In the rows, zero is written as 128.
Each named turn below is shown by a few rows before and after it. Which turns, in which order, take the first row of each later pair to the second? The first pair is answered.
q868:
[122 156 112 121  68 130  96 128  91 122 107 182 156 116 132 149 123 116
 130 132 128 130] |-> [123 181 130 128 104 130  79 120 117 119 147 184 154  98 116 134 133  89
 126 136 129 130]
[104 131 102 151 146 122 154 138 129 130 121 148 147 125 131  98 102 154
 116 120  87 115] |-> [101 132 104 145 148 124 151 133 133 127 120 160 150 132 131 102  95 156
 118 118  94 118]
[142 128 145 123 167 130 150 138 179 169 168 135 126 132 160  82 120 144
 140 136 131 116] |-> [147 108 131 128 138 125 162 154 152 176 155 104 125 129 171  78 126 164
 132 132 119 110]
q647:
[136  98 116 146 165 112 158 117 133 149 140 106  96 144 164  69 111 135
 115 103 114 127] |-> [146 111 111 142 130 113 176 132 122 149 120  95  85 124 167  81 111 138
 109  96 129 126]
[150 158 111 120 125 137 122 172 142 155 114  87 109  94 110 101 149  94
 111 144 119 153] |-> [140 147 104 101  87 139 130 164 119 144  64 134 115 121 120 136 118 112
 129 145 145 158]
[114 116 125 106 138 139 181 131 141 134 102 137 103 140 169 116 107 134
 133 124 156 132] |-> [111 107 128 111 165 137 163 117 150 138 121 139 110 157 167 105 108 133
 140 127 142 130]
[102 115 148 135 119 146 120 114 148 139 146 157 135 153 115 133 146 146
 142 153 133 134] |-> [112 126 146 144 127 144 126 124 156 140 162 125 125 127 109 119 161 139
 130 150 123 130]
q421:
[112 151 141 121 154 132  92  96 155 110 153 186 146 146  97 148 119 116
 134 152 141 135] |-> [107 132 136 129 172 127  88  90 151 121 164 169 149 163 105 133 126 127
 132 153 121 126]
[136 123 132 125 158 128 155 134 158 158  94 112 108 147 169 133 127 124
 127 149 148 139] |-> [136 107 125 133 158 125 147 136 146 161 107  83 112 151 165 120 141 131
 120 152 124 136]
[136 113 130 123 174 114 130 127 136 138 152 107 117 146 150 111 146 124
 126 121 110 131] |-> [145 124 123 133 144 112 121 140 121 129 149  91 124 115 134 110 163 122
 116 123  96 131]
[107  84 142 129 139 113 145 130 129 186 116 108 123 162 153 110 105 156
 137 114 121 117] |-> [114  87 132 141 112 111 135 138 107 181 118  81 132 135 138 105 127 157
 119 117  99 111]
q961:
[133 146 135 107 139 124 150 138 151 126 123 152 104 130 131 148 114  94
 130 130 181 134] |-> [136 140 136 112 156 123 151 144 167 132 144 130  95 128 132 128 124  93
 124 132 172 128]
[ 89 103 108 104 150 141  84 101 120 140 113 153 172 162 133 125 149 138
 114 114 103 121] |-> [ 97 127 112  99 112 147  93 106 112 127  84 175 166 137 124 155 137 132
 116 112 131 129]
[112 164 131 111 149 133 114 110 134 138 142 143 143 144 143 137 122 118
 123 105 150 122] |-> [113 168 133 110 151 133 113 113 135 137 141 142 140 139 142 138 122 118
 122 103 154 125]
[132 114 136 120 164 127 165 133 149 135 123 126  99 164 149 116 100 128
 133 125 146 136] |-> [128 113 134 116 158 126 163 131 144 133 114 135 107 167 150 123  96 131
 137 126 149 136]
Now pairs of rows:
Between the rows of a pair lie 2 to 3 turns.
[129 179 159 123 124 152 131 120 113 119 144 193  97 138  90 152 114 113
 118 130 176 134] |-> [129 163 158 116 133 152 160 129 117 133 134 184  78 157 117 149 100 126
 123 120 186 132] -> q868 q647 q421
[118 146 140 119 152 129  91  81 151 129 149 200 140 150 114 144 121 113
 141 121 119 113] |-> [118 105 116 131 125 116  84  86 107 132 141 160 159 164 118 129 137 141
 133 122  78 103] -> q421 q868 q961
[146 103 175 124  72 126 137 131 107 161  98  88 129  66  72 171 157 109
 131 121 161 149] |-> [114  56 187 104 161 125 143  95 144 178 106 132 123 167 121 161 113 133
 163 122 167 147] -> q868 q421 q421
[160 122 125 143 172 129 128 115 166 140 189  66 126 118 147 100 165 107
 105 117  99 110] |-> [165 144 113 149  99 131  98 115 123 116 166  79 154  79 108 131 181 105
  96 125  89 112] -> q421 q961 q421
[123  75 127 107 135 147 101 111 110 120 124 161 151 182 150 162 110 137
 141 129 118 118] |-> [132  57 113 123 118 137 112 135  90 128 131 101 147 159 152 139 137 146
 122 120  92 110] -> q868 q868 q868
[120 115 122 140 177 141 165 115 149 147 139 120 114 191 187 121  91 137
 162 142 173 138] |-> [124  82  95 158 120 132 160 125  90 141 119  75 129 183 185 114 113 165
 144 141 128 131] -> q868 q421 q868
[101 109 130 142 126 141 129 126 145 131 133 132 135 115 168 152 131 126
 141 151 160 116] |-> [104 104 123 154 113 134 121 132 127 128 138 108 142 100 157 148 147 128
 134 152 138 114] -> q421 q421 q421
[136 120 140 101 177 139 186 138 162 165 128 123  91 122 175 118 104 145
 132  92 181 137] |-> [137 124 141 106 191 138 175 135 169 165 148 115  91 115 165 106 112 139
 127  93 171 137] -> q647 q868
[165 161 133 108  83 160 161 126  85 127 100 151 125  84 123 173 134 113
 156 132 175 125] |-> [142 131 148 126 192 153 101  78 124 135 186 154 148 134 104 125 149 102
 160 152 118 117] -> q647 q647
[124 135 113 160  94  97 208 153 121 188  88  94 108 125 147 104 139 148
  98 103 131 113] |-> [101 110 125 156 174  96 179 115 155 196 126 129 119 184 152  88 125 148
 119 116 116 114] -> q868 q421 q647
[139 127 112 142  82 125 115 126  91 120 121 109 155 105 104 137 147 137
 113 131 106 137] |-> [132 138 128 149 132 124  94 109 121 126 164 112 156 109  92 122 157 117
 112 135  98 137] -> q868 q647 q647
[134 126 174 153 152 133 110 137 163 109 141 202 119 151 150 141  92 123
 153 118 143 113] |-> [139  91 148 182 145 122  88 144 124 114 171 128 138 143 136 102 137 142
 130 122  76  99] -> q421 q421
[118 145 135 125 168 162 100 120 131 103 136 174 170 131 129 124 120 126
  79 175 119 125] |-> [137 141 119 139 128 156 119 154 105 109 131 107 159  94 132 109 145 134
  58 166  98 121] -> q961 q647 q868
[126 158 129 141  80 147 117 184 122 124  84 181  94  81 125 181  79 117
 125 138 129 164] |-> [129 167 144 163 161 142 104 185 170 137 165 130  82  62 112 124 114  90
 109 137 103 160] -> q868 q961
[121 105 135 133 139 108 118 123 117 116 135 143 158 158 138 124 132 118
 153 129 114 141] |-> [141 129 132 139 108 109 139 154 113 117 128 102 138 106 138 119 151 112
 135 118 125 142] -> q647 q647
[136 162 119 124  68 133 136 150 104 110 103 119 133  68 102 157 140 132
 128 126 160 142] |-> [106 145 133 122 133 133  81  94 124 102 134 184 165 132  88 159 124 129
 153 145 142 141] -> q647 q647 q961
[148 117 116 122 133 133 153 103  92 151 159  96 112 129 107  89 141 143
  89 147  78 119] |-> [147 164 137  89 129 150 177  98 129 143 121 171  95 125 114 134  96 124
 115 140 156 136] -> q421 q421 q421
